In the data rows, 128 means zero.
Here are some points, each followed by its number:
[147 149 139 164 124 124 122 133 122 135 116 148 150 151 161 128 149 142
 117 142 156 138 123 156 131 141 157 117 137 153 120 128] 0
[161 146 100 166 136 159  84 144 107 123 100 138 118 130 135 134 147 107
 137 190 134 139 103 135  96 160 115 112 146 110  94 112] 1
[123 135 146 132 125 123 172 132 142 142 149 137 143 147 146 139 132 161
 117 118 144 130 143 153 157 115 159 140 133 164 150 143] 2
[134 137 101 135 128 133 133 128 106 117 116 128 105 119 128 141 128 126
  98 174 130 114  95 155 117 126 115 111 141 136 110 124] 3
[120 123 119 130 100 103 107 106 109 114  99 119 129 129 132  98 126 122
 101 101 134 116 107 125 107 110 137  94 110 124 101 108] 4
[112 116 127 120 105 105 137 110 117 120 118 119 131 122 137 113 117 133
  98  98 130 118 123 132 128 105 138 113 112 137 124 119] 5
[111 115 126 119 103 104 137 110 116 120 118 118 130 121 136 113 116 132
  97  98 129 117 122 132 127 104 137 113 112 137 123 119] 6
[148 140  95 150 135 146 107 136  98 113 108 129 101 128 125 141 135 112
 111 194 127 123  91 149 104 143 109 113 150 125 101 120] 7
[115  93 192  83 160 148 119 138 210 167 185 130 158 120  87 120 119 120
 254  42  92 169 229  24 161 156 117 204 102  81 193 144] 8
[114 127 130 134 107 107 122 109 111 122 115 129 134 130 141 110 127 133
 101 106 139 119 123 137 126 115 140 105 113 136 123 120] 9
[ 93 108 123  96 104  91 148 103 115 114 127 109 118 118 119 114 107 135
  91  88 120 105 119 132 138  92 127 109 106 137 126 125] 10
[135 136 115 143 118 124 116 129 109 120 112 132 128 135 139 125 135 132
 106 144 141 126 108 147 114 130 138 109 132 140 110 119] 11
[255 205  57 255 222 255   0 229 101 134  64 169 108 122 115 182 207  28
 255 255 118 199  71 119  13 255  43 135 234  31  28  88] 12
[132 130 125 140 110 117 110 122 118 118 103 129 135 130 138 114 132 121
 115 123 133 125 116 128 111 129 136 111 121 128 114 111] 13
[108 120 132 114 115 106 156 115 125 124 134 125 129 132 130 123 123 140
 102  98 131 118 133 138 143 102 140 123 118 148 139 135] 14
[118 126 132 128 113 109 140 116 125 128 123 128 135 131 139 117 122 139
 107 107 133 123 124 134 129 112 143 113 116 145 127 126] 15
[118 125 130 125 113 106 135 116 119 122 120 126 132 126 138 116 122 138
 106 107 137 124 120 130 127 109 140 111 121 138 124 122] 16
[117  91 204  83 171 154 141 145 220 172 197 130 168 125 101 131 120 130
 255  48  97 174 240  34 172 159 121 219 111  90 210 159] 17
[115 128 135 129 115 115 145 122 125 126 126 132 138 132 143 129 128 140
 109 104 136 123 130 143 132 115 146 119 124 147 136 136] 18
[148 155 154 165 127 132 138 139 143 147 137 153 166 159 165 138 153 155
 128 139 171 144 143 161 142 146 173 127 144 160 140 139] 19
[145 139  89 143 130 143 102 131  94 113 101 124  97 115 125 142 127 109
 104 190 125 117  83 145  99 137 104 106 144 121  88 117] 20
[138 137  72 112 150 153 148 140  95 103 130 108  69 107  99 164 118 112
  92 212 103 107  83 160 116 124  81 131 160 123 109 138] 21
[110 116 121 121 101  99 125 111 113 118 115 118 124 126 135 110 121 130
  98 102 129 115 119 129 122 104 135 108 110 129 114 116] 22
[136 147 147 154 122 125 134 129 132 143 130 145 154 150 153 129 150 150
 123 124 151 137 137 151 142 132 161 120 135 156 134 132] 23
[133 137  56 105 159 160 150 146  91 104 138 107  52  95  84 176 109 100
  97 228  90 108  71 163 112 125  65 139 160 120 102 141] 24
[104 121 134 110 120 108 163 116 132 124 143 124 127 131 126 125 118 145
 104 101 132 121 134 136 146 101 140 131 118 145 138 135] 25
[115 127 127 122 115 119 141 121 122 123 126 131 126 127 133 119 126 135
 106 113 135 126 122 143 134 112 134 122 125 140 125 130] 26
[142 150 154 151 132 128 149 137 143 146 137 149 163 158 164 139 151 159
 132 134 162 146 142 155 150 144 167 128 136 159 141 141] 27
[111 124 131 130 110 114 131 113 127 122 122 133 138 133 139 118 126 141
 103 108 135 120 124 131 134 115 143 118 117 135 128 130] 28
[153 154 112 146 144 148 142 143 113 128 130 137 121 139 142 152 146 135
 112 188 146 126 111 164 121 137 127 126 157 145 116 138] 29
Which three points above are nearest to each new point? Their numbers follow each, nearest first.
[124 133 137 136 119 114 143 119 131 130 125 137 143 142 143 124 134 144
 112 111 141 127 130 139 138 116 149 122 123 144 132 128] 18 15 28
[157 144 103 163 134 154  88 142 108 123 102 137 120 131 135 134 146 109
 134 182 134 137 105 135 100 156 118 112 143 113  97 113] 1 7 20
[128 135 129 146 102 112 109 117 114 118 100 133 139 133 150 109 137 129
 102 120 142 125 114 137 109 121 143 101 122 135 105 110] 13 9 11
[137 137 113 146 118 125 112 130 107 118 109 133 128 136 140 125 137 131
 105 147 142 127 105 147 111 132 137 107 133 140 107 118] 11 13 3
[178 156 126 203 110 135  37 136 105 131  72 151 163 145 167 105 166 106
 142 165 154 153 107 128  85 173 145  84 138 117  74  86] 1 0 13
[ 98 108 126 103 103  98 144 105 124 114 128 113 121 121 120 114 114 137
  93  93 124 105 123 128 135  96 129 118 109 134 135 129] 10 6 5
[159 148 126 172 121 138  67 134 115 127  92 142 145 137 146 113 147 113
 143 152 143 145 112 127 101 159 134 102 136 113  95 101] 1 13 11
[121 130 137 130 122 117 149 124 126 132 133 136 142 137 143 128 129 144
 111 111 142 128 133 143 140 117 147 121 121 147 132 134] 18 15 26
[126 135 139 136 125 116 146 127 135 134 130 133 142 143 149 129 132 145
 115 113 143 130 133 144 144 118 153 122 126 148 135 135] 18 23 15
[142 131  72 116 154 155 145 144  98 109 137 106  68 105  96 160 113 114
  98 209 112 103  82 158 111 122  76 135 160 122 106 137] 21 24 20
[162 150 124 174 125 142  66 136 114 127  92 142 142 137 145 116 148 113
 145 159 142 145 109 129 100 162 131 103 139 112  94 101] 1 13 11
[152 147 110 151 141 145 143 144 119 125 129 142 116 138 143 154 141 132
 107 188 145 126 108 169 127 135 126 126 155 147 122 139] 29 3 7
[127 134 141 140 117 116 130 122 128 129 128 133 144 143 143 124 133 144
 118 115 140 125 132 144 130 124 150 119 125 145 134 128] 18 15 28
[139 130 135 113 170 164 141 155 165 147 162 128 122 119 100 149 131 118
 190 148 108 147 163  99 141 153 103 179 144 102 162 156] 2 29 26
[153 139 107 154 139 156  94 143 116 126 111 135 119 128 129 135 142 109
 144 175 129 139 114 126 105 156 114 121 141 109 105 117] 1 7 20
[113 126 132 131 111 115 133 114 127 123 123 133 138 134 140 119 127 142
 104 108 136 121 125 133 135 115 144 118 118 137 129 131] 28 15 16
[142 140  98 136 133 142 131 136 104 111 123 128 103 125 127 144 128 127
 102 178 126 121  95 155 117 131 115 119 147 133 109 133] 3 7 20
[118 127 132 128 113 108 140 116 124 128 123 128 136 131 139 116 122 139
 107 107 133 124 124 134 129 112 143 112 116 145 126 127] 15 16 28
[112 117 121 126 100 100 119 111 111 118 111 119 126 127 137 108 123 128
 100 103 130 116 118 128 119 108 137 105 110 127 111 113] 22 6 4
[147 142 132 173 103 117  71 119 109 125  83 143 158 144 159 103 147 118
 119 122 152 133 116 132  99 146 152  86 123 119  93  98] 13 11 4
[186 162 142 221  99 132   0 134 109 136  54 163 183 158 178  92 176 106
 156 148 164 162 114 117  66 196 161  73 134 103  65  76] 1 0 13
[187 165 137 218 105 136  13 134 108 129  55 160 184 157 180  95 175 109
 156 149 163 160 112 124  69 185 159  73 137 107  70  79] 1 0 13
[166 146 123 149 161 168  93 154 135 134 128 136 130 124 124 145 145 110
 174 180 118 151 132 122 107 169 108 145 150 102 120 131] 1 7 29
[130 131 133 147 116 119 111 121 121 129 108 135 141 138 144 122 132 127
 121 125 141 128 126 131 119 133 144 108 126 129 117 116] 13 11 9
[140 131  78 118 151 152 145 143 102 112 137 109  75 108 101 156 115 117
 100 200 115 106  87 156 114 123  83 135 157 125 109 137] 21 24 3
[145 149 100 144 147 153 150 148 112 124 132 132 101 125 127 163 134 123
 109 203 136 122 102 165 125 135 111 132 159 143 121 139] 29 3 7
[123 133 138 134 120 114 146 118 132 131 128 137 143 142 142 125 133 145
 113 111 141 127 131 139 140 115 149 124 123 145 134 129] 18 15 28
[135 140 143 148 122 124 137 130 134 137 128 136 150 146 155 134 143 145
 126 127 153 136 136 142 141 131 156 125 135 149 135 136] 23 0 27
[145 140 133 171 102 116  72 117 110 125  84 142 159 144 159 101 146 119
 119 117 152 133 117 130 100 144 153  86 121 119  95  98] 13 4 11
[192 167 145 230 104 140   0 132 117 137  49 169 192 160 185  86 183 102
 168 146 166 165 120 111  66 201 167  75 131  98  64  69] 1 0 13
[139 139  89 131 130 141 136 135  95 112 122 123 100 115 116 147 133 121
  96 181 123 112  93 159 114 127 110 117 143 130 106 130] 3 7 20
[133 128  85 105 159 153 148 143 106 108 134 106  71 107  93 161 112 108
 115 198 103 113  88 147 117 126  83 138 150 118 114 138] 21 24 3
[118 127 133 128 114 109 141 117 126 129 125 129 136 132 139 118 123 140
 108 107 134 124 126 135 131 112 143 114 117 146 128 128] 15 16 28
[161 141 130 143 162 166  99 154 142 138 135 134 132 124 121 144 142 112
 181 168 116 153 141 115 114 167 109 151 146 101 128 134] 1 29 7
